Rows swapped in pairs by one turn or mirror: which row each one swaps with
q868: [ 15  -4  -7 -17   7 -10   5  -4  -3  -8  -6   7  10 -16  10  -2  -9  37
 -14]
q670: [  9  13 -27  -5  26   7  13 -16  12  -9  -2   9  -2   1   6 -17   8  35
   6]
q39: [  7 -18 -19  -5  20  11 -12   2   7 -21 -18 -35  -1   7 -10   3   0  13
 -15]
q990: [ -5   5 -11 -23  26  -4 -14   1  27 -25  -8 -20  -9   4   2  -9   1  35
  -1]
q383: [ 30  -9  -1   6  26  -6   1   5  -3 -14 -11   6   7 -19 -19  13  -7  17
   5]
q229: [ -6   9 -14  17  29   3  -2   2  -4 -13 -10   0  -1  12  11 -20  10  29
   1]
q257: [ -2  -9 -26 -14  31   5  -9   0   9 -25   4   0 -10   3  -4 -11  12  40
   9]
q771: [ 35  -9 -25  -5  16  14  -1 -16  21 -30 -14  -5  -7 -16   5  -5  -4  32
   9]
q526: [  3 -14   1   8  27  -5  15  25  16 -19  -5  -9 -13 -14  -4  -4   6  19
  21]
q443: [ 11   0   5   4  24 -13   6 -25  18 -24 -10 -14   4  -5  16   8   0  27
  15]
q881: [  0   5 -12  -7  10   6  14  -3  20 -38   5 -14  -9 -10 -20 -15  12  13
 -17]
q87: [ -6  11  -3   3  21  -2 -10  -5  -9  -8  -8 -22 -10   4   7  -6  23  35
   6]
q629: [  6  12  -1  -5   7 -18   4 -21   9 -27  -1 -10  -8 -14   9 -21   4  27
  -8]
q483: [ 15 -13 -13 -19  11   8  15  -7  -2  -5 -10  -2 -10 -11 -12   9  28  29
   3]
q844: [ -6   4 -17   8  17  -6   3 -15  11 -18  -2 -21 -20  -9  -6  17  11  17
 -22]
q246: [ -5   5  -5  -8   9  13   3  -5  17 -14 -27 -12 -13 -10  -3  20  -8   8
  -9]
q451: [  1 -12 -15 -22   8  -1   3   5   8 -36  -2   0  -9  -7 -24  15  10  25
  -5]
q96: [ 22  16 -25  18  25   1  -1   8   4  -8 -18 -23   0 -16  -6  -9 -11  19
  10]
q731: [ 15   4 -28   6   3   4 -26  -3  24  -6  -3  -6  -1 -20   1  -6  -5  25
  -8]
q828: [ 34  14  -2  -3  17   9  -5 -14   4 -37  -3 -10   3   8   2  -5  -1  10
   1]
q166: [ 14  -8  -8   6  24   2  14   6   0 -28   6 -26 -10 -22   3  15  26  24
  -9]
q852: [  8  12  -3  -5   1 -13   3   8  20 -20   5 -16  -1 -10  -5 -21  27  21
   5]
q143: [ 24  -3   4   9  29 -11   1  -1  -3 -14 -14   7   9 -11 -16   5 -13  21
   8]
q879: [  5 -14 -17  15  30   9  24  10   5 -28  -3  -3  -5 -16   6  11  10  20
 -13]
q337: [ 19   5 -17  -8  30   6   4  -2  13 -17 -16  -6   0 -26   7   3 -12  49
 -16]
q361: [ 11   1   3  -3  14  11  22 -18  -1 -10 -17   2 -16   3 -10  -8  12  22
  13]
q905: [  3  11  -7   7  16  14  13 -21  24 -13  -8 -21  -5 -19  -3  17   8  15
  10]
q922: [ 17 -17 -18   0   8   8  13 -11 -11  -9 -20 -19 -22 -12 -11  -1   5   9
  -7]
q492: [ 21  -7 -29  17  -5   0  -1   3   7  -3  -1 -15  -2 -17   1  -8  -1   9
   3]
q448: [ 27 -14  -9  -4  31   3  14   1   9 -22 -10 -20 -15  -6  -7  13   2  16
  26]
q42: [ 27   4  12  10  20  -5   8 -12  -9 -15  -7 -17 -15  11   1  -1   9  26
  -8]
q553: [ 13  -3 -12   1  20   9  30  27  13 -14 -10 -10  -4 -13 -11 -12   2  14
 -12]
q525: [ -2   4 -18   1  26  10  17  -5 -11   1  -4   6 -10   4  -5   0  15  32
  -5]
q716: [  2   6 -10 -11  14 -11   0  11  12 -20 -33 -16   5 -14 -14  -9 -15  17
   9]
q566: [  7   2 -14   7  10   5 -30  -4  30 -10  -7  -1  -5 -16  -1  -9  -1  32
  -4]
q829: [ -2   0 -34   6  17   1  20   1  14 -21   3 -14 -10 -11  -2  -5  -9   5
 -14]
q872: [ 21  -3   3  -8  12 -13   7   1  -8  -2 -13   6  11 -18   3  10  -8  28
  -1]
q482: [ 10  -8 -21  11  13  11 -26  -4  31 -15  -7  -5  -5 -15  -5  -4  -6  30
 -14]
q215: [ 14   1   6   5   0   0  -5  -1  15 -21  -4  -4 -15   4  -3 -12  13  26
  28]
q637: [ 17  -1   0  -4  22   7  20  -7  -3  -9  -7   0  -8  11  14 -17 -14  31
  -3]
q94: [ 20  -1 -30   8  -3   5 -20   0  19  -7   5 -15   0 -15   3  -8   0  17
  -7]
q608: [ 19   9   5 -11  23  18  -5  -1  -1 -23  -7 -25   9   6 -16 -10   6  26
 -13]
q964: [ 32  -4   1   0  14 -10   2   5  -4  -7 -13   5  10 -21  -5   9 -11  25
   3]
q486: [ 17  -3  -8  -9  27  -7   2  14   1 -32  -7   0  10   1 -13   5   3  17
  25]
q707: [  7   9  -7  17  15   2  22  12  17 -21  13 -13  -8 -10   2 -16  16  22
 -13]
q369: [  4 -10 -13  -8  12  18 -12  12  36 -22 -10  -6 -12  -7   6   3   9  35
   8]

Swapped with q94: q872
Swapped with q383: q566
Swapped with q166: q87
Swapped with q492: q868
Swapped with q828: q246

Rows swapped in pairs by one turn or mirror: which row each one swaps with
q748: [-10   8  -3  -9  -6  -8  -5  25 -12  -9  11 -16 -18  -1 -20  -7  17  -1
   0  -1  -5 -14  23   3  -3  15  -1  -1]
q520: [ -3 -20  -7 -13   1  -4   8  -7  -3  -7   2  18  -7  -3  17 -20   3  10
  14 -10  -4  11 -15   1  -9 -10   4   4]
q37: [ 10   2  11   2  -6 -10  11  -1 -17 -11  -3  15   2   7  -6   8 -16  -2
   7   6   3  -9  -1   5  -3  24 -10 -25]
q452: [  2 -21  -8 -11   0   1   8  -6   2  -5   2  19   2  -4  13 -17   3  10
  12  -9  -5  14 -19   3  -5   1  13  -1]
q931: [-17   0  16   6  -4  -8   5   9   7  -4 -20 -14  -5   1  -4  10 -14   5
 -21  23  -2  -6  -4 -16  -6   9  -6   8]
q351: [-13   0   5   4  -6 -10   4   9  11  -6 -22 -14  -5   2  -3   6 -12   3
 -26  22   1  -7  -2 -14  -6   8 -12   7]
q208: [  0 -17  -8 -15   5  -1   2  -9  -8  -9   6  15  -7  -6  10 -21   6   6
  18 -11  -9   8 -16   7 -12   0   6   3]
q597: [  4   3  -1  20  15 -24   4  -2  11  -2   5  -9   5  -2   5   7  23   5
  -1   3  -7   1  17   7 -32   0   5  -7]
q940: [-11  12  -4  -6   4  -5 -10  23  -8  -4  12 -19 -12   1 -20 -10  13   0
   1   2  -8 -15  25   8  -5  14   6  -1]
q15: [  9   1 -24 -12   8  17   9  -8  -3   8   0   2   5  -6   7   4  -2   0
  -7  -9   5 -14  15   8 -15 -18   2   1]
q537: [ -1   7  -6  -1   2 -13  -5  -2  -3   7  -6  -9  12   8   0   0  14 -11
 -13 -16  -9 -14 -10   6 -22 -15  14  16]
q69: [ -5  -3  24  16  14   2   3   2  -4 -17 -11  -3  -5  -3   8   3 -22 -15
  19  20   5 -10   9  -6  -8  -5   0   4]
q830: [-13  -3  10   1  -9  -4   8   3   8  -3 -17 -13  -1   1  -5  14 -12   6
 -24  24   8 -14   2 -13  -4  13  -5   9]
q247: [ -7  16  -8  -9  -3 -12  -3  21 -16  -4   6 -17 -10   3 -16  -5  20  -8
  -1   4  -7 -17  26   4   0  14   4  -1]
q527: [ -5  11   3   9 -13   2   4   8  12 -19  -1  -4 -12  12   6  -9  14  -1
  -1 -14  -3  -5  12 -23  18 -24  -4   6]
q334: [  6  -2 -19 -15  13  18   7  -9  -5   6  -8   0   0  -9  10  -1   0   3
 -12 -12   7 -18  16  12  -8 -14   6   5]
q871: [  6  -6  13  15   1  -1  17  -6 -18 -16   1   8  16  -2  -3   4   6  -7
  12   1 -14  13  22  -8  15  -4 -17  -6]
q106: [ -8  -4  12  10  -5  -7   9   6   9  -5 -20 -12  -7   1  -5   5 -10   6
 -21  26   2 -11  -6 -15  -3   8 -10  10]
q752: [  1  -2   3  21  13 -23   4  -8  11   1  -1  -9   5   8   2   8  24  10
  -2   1 -12  -4  16   1 -28   4  10  -8]
q586: [  1 -19  -6 -14   2  -2   6  -9  -2  -7   5  17  -5  -5  14 -16  -2   5
  16 -11  -5  12 -19  -7  -6  -2   2  -1]
q364: [ -2   0   2  -7   4 -12  -7   0   4   6  -6  -6  13   8   3   3   6 -11
 -15 -12 -11 -10 -13   1 -16 -15  17  22]
q348: [ -7  -2  26  17  17   2  13   4  -6 -17 -11 -11  -3  -4   7   2 -21 -11
  14  16   6  -9  12  -4  -8  -2   4   2]
q127: [  7   0  16  18   0  -2  17   0 -18 -15  -4   2  12   3  -4   8   4 -11
   7   3 -13   7  27  -3  17  -1 -18 -11]
q445: [ -5   2   0  -9   2  -9  -9  -4   7  11  -4  -7  16   5   1   5  10 -10
 -12 -18  -9  -6 -11   5 -17 -22  12  13]
q982: [ -6  -1   4   8 -18  -3   6   2  13 -18  -3  -3  -8   9   7  -6  10  -6
   0 -14   4  -9  11 -22  17 -23  -7  11]
q330: [  5   1   8  -2  -5 -13  12  -1 -21 -14  -3  17   3   9  -6   4 -23   3
   9   3   0  -8  -1   0  -2  21 -11 -22]
q901: [ -6  -4  22  15  14   3   8   1  -5 -16  -5  -8   0  -7   6   6 -21 -11
  15  23   4  -4   7  -9  -5  -2   0   8]
q22: [  2   7   2  -7   4 -13  -1   2  -1   7  -2 -11  16   5  -3   0  12 -14
 -11 -16  -8 -10 -10   8 -19 -16  16  11]
q899: [-10  17   0 -10   1  -4  -4  19  -5  -8  12 -17 -18  -1 -15  -3  16  -5
   0   7  -9 -12  29   4  -4  14   3   5]
q998: [ -7   0   0   5  -9  -1   6  12  13 -19  -3  -5  -7  12   4 -11  13   2
  -2 -10   3  -4   8 -23  22 -24  -5   1]
q887: [  5   4  17   1  -1 -19  14   3 -18  -7   1  12   1   3  -5   2 -18   2
  17   4   3 -11  -1   3  -4  20  -6 -29]
q56: [  5   4  12   1  -9  -8  15  -2 -16 -14  -3  14  -4   0  -8   4 -23   1
   5   2   3  -9   0   0   3  17 -18 -27]
q256: [ -2   3   1  14  17 -19  -3  -5   8   1   6  -3   6   3   1   5  26   9
   1   0 -13   1  18   9 -26   6  12 -12]
q325: [  5  -5 -12  -2   1  21  12  -5 -19  10  20 -10 -15  10   6  -7   7  12
   5  -2   1  13  19   5  -7   3   6  -1]
q824: [ -7  -5   7  14  -4 -16   8   6   2  -4 -17 -18  -6   2  -8   9 -11   1
 -21  26   4 -14   0 -13  -9  12  -9   9]
q68: [ -4  -7 -10 -11   1  22  12  -3  -8   8  18 -11 -12   8   7  -9  13  10
  10   1  -1  15  13   4  -4   6  12   5]
q108: [-15   9  -3  -8   1  -7  -9  21  -1  -3  15 -15 -17  -5 -19  -5   7  -6
   2   1  -8 -16  24  10 -10  13   3   1]
q471: [  0 -19 -10 -15   7  -2   8  -2  -5  -7   0  18  -5   2  13 -19  -1  10
  15  -9  -9  10 -14   4 -15  -1   4  -1]
q14: [ -8  -1   2  -5 -12 -16   2 -17   1  -7   0  -7  19   0  10  14   5  27
 -14   8   9  -7  10 -17  12   5  13   6]
q284: [  7  -1  13  -1  -7 -14   6  -8 -24 -12   1  13   2   3  -4   7 -14   0
  12   2  -2 -13  -6   0  -8  24  -9 -22]
q797: [  4  -3  18  10   6  -1  16  -7 -17 -11  -2   9  16  -2  -2   2   3  -5
   8   2 -11  16  27  -3  18  -9 -13  -7]
q99: [ -6  -1   8   7 -14 -11   8 -17   3 -11   0  -4  12   0  11   8   6  24
 -14  10  15  -3  13 -22  12   6  13   0]
q440: [ -9   4  10   1  -9  -7  -4 -21   9  -7   9  -7  15  -2  11  14  -2  22
 -12  10  12  -5   7 -17  11   4   9   7]
q341: [  2   0  -1   4   8 -14  -3   1   7   2  -4 -11  15   6  -1   0  13 -11
  -9 -17 -11  -8  -8   8 -25 -17  18  14]
q657: [  2  -3  -7  -2   8  16  16  -6 -17   8  20  -7 -15  13   4  -9   6  15
   7   3   5  13  18   5  -8  10   9   3]
q722: [-12   6   4   4  -8   1  -1   7  15 -12  -7  -8 -12  16   7 -14  15   4
   4  -9  -4  -1   7 -26  22 -22  -1   3]
q749: [-12   1   8   4 -13  -1  -4  10   8 -18  -3  -2 -13  12   2 -13  17   0
   8 -18   0  -3   9 -20  18 -18  -8   4]
q691: [  1  -3  20  12   2   3  10  -4 -19 -12   3   6   9   0   3   4   0  -6
  10   5 -15  16  28  -3  17  -6 -13  -8]
q228: [  5   4  10   2  -4 -12  11   1 -20 -11   1  12  -2   4 -10   7 -20   2
   8   3   1 -11   2   5  -6  19 -11 -24]
q197: [-12   1  10  -3 -11  -9   3 -18   4  -6   1 -10  18  -3  10  13   8  24
 -18   7   8  -7  11 -19   7   6  16   1]
q701: [ -1 -19 -10 -12   1  -1   6  -5  -1  -4   0  16  -5  -8  12 -15   2  15
  11  -9  -8  10 -20  -3 -13   0   2  -9]
q74: [ -9   0   8   6 -14  -3   5   9  11 -20  -8  -4  -5  10   8 -11  17   2
   1 -11   6  -4  13 -22  21 -25  -8   6]
q308: [-12  12  -1  -9   1  -9  -6  24 -13  -3  12 -15 -15   1 -20  -4  15  -9
   1   0  -6 -14  24   5  -7  16   3  -1]
q183: [-10  12   1 -10   4  -7 -11  22 -10  -9  12 -12 -12   7 -14  -4  18 -10
   3   6  -6 -19  22   5  -3  13   4   1]
q918: [  8  -1   5  -4  -2 -15   9   1 -20  -9   3  13  -5   1  -7   7 -21  -2
   9   1  -2  -9  -2   1  -6  24 -13 -23]
q418: [  0  10   0  -3   2 -14  -8   0  -1   2  -4 -13  14  11   0   0   8 -15
 -13 -15  -6 -12 -11   4 -21 -14  15  19]
q943: [  2 -16 -11 -14   2  -5   7  -7  -2  -2  -1  24  -6  -5  16 -22   4  16
  14 -10  -3   3 -14   4  -1  -1   1  -1]
q601: [  8   0 -21 -13   7  16   7  -2  -4   4  -2   3   0 -11   7   1  -7   2
 -10 -10   5 -19  16   9 -11 -17   7   2]
q802: [  0  -2 -11  -7   2  22  14  -5 -14  11  20 -10 -13  10   1  -6   6  12
  11  -2   1  14  15   2  -9   9   8  -3]
q309: [ -3   0   5  17  18 -29   2  -5  11   1   0 -10   5  11   4   9  19  10
   5   1  -9  -1  14   4 -28   1   8 -11]
q977: [ -8  -1   8  10  -5 -16  10  13   8  -1 -19 -15  -4   6  -7  11 -13  -1
 -23  21   1 -14  -2 -12 -14   8  -9   8]
q462: [ -8  -1   1   9 -12   0   4   5  12 -15  -6  -1 -10  11   4 -14  15   3
  -2 -16  -1  -3   9 -25  19 -21  -8   7]

Swapped with q445: q824
Swapped with q208: q56
Swapped with q830: q341
Swapped with q183: q998
Swapped with q418: q351

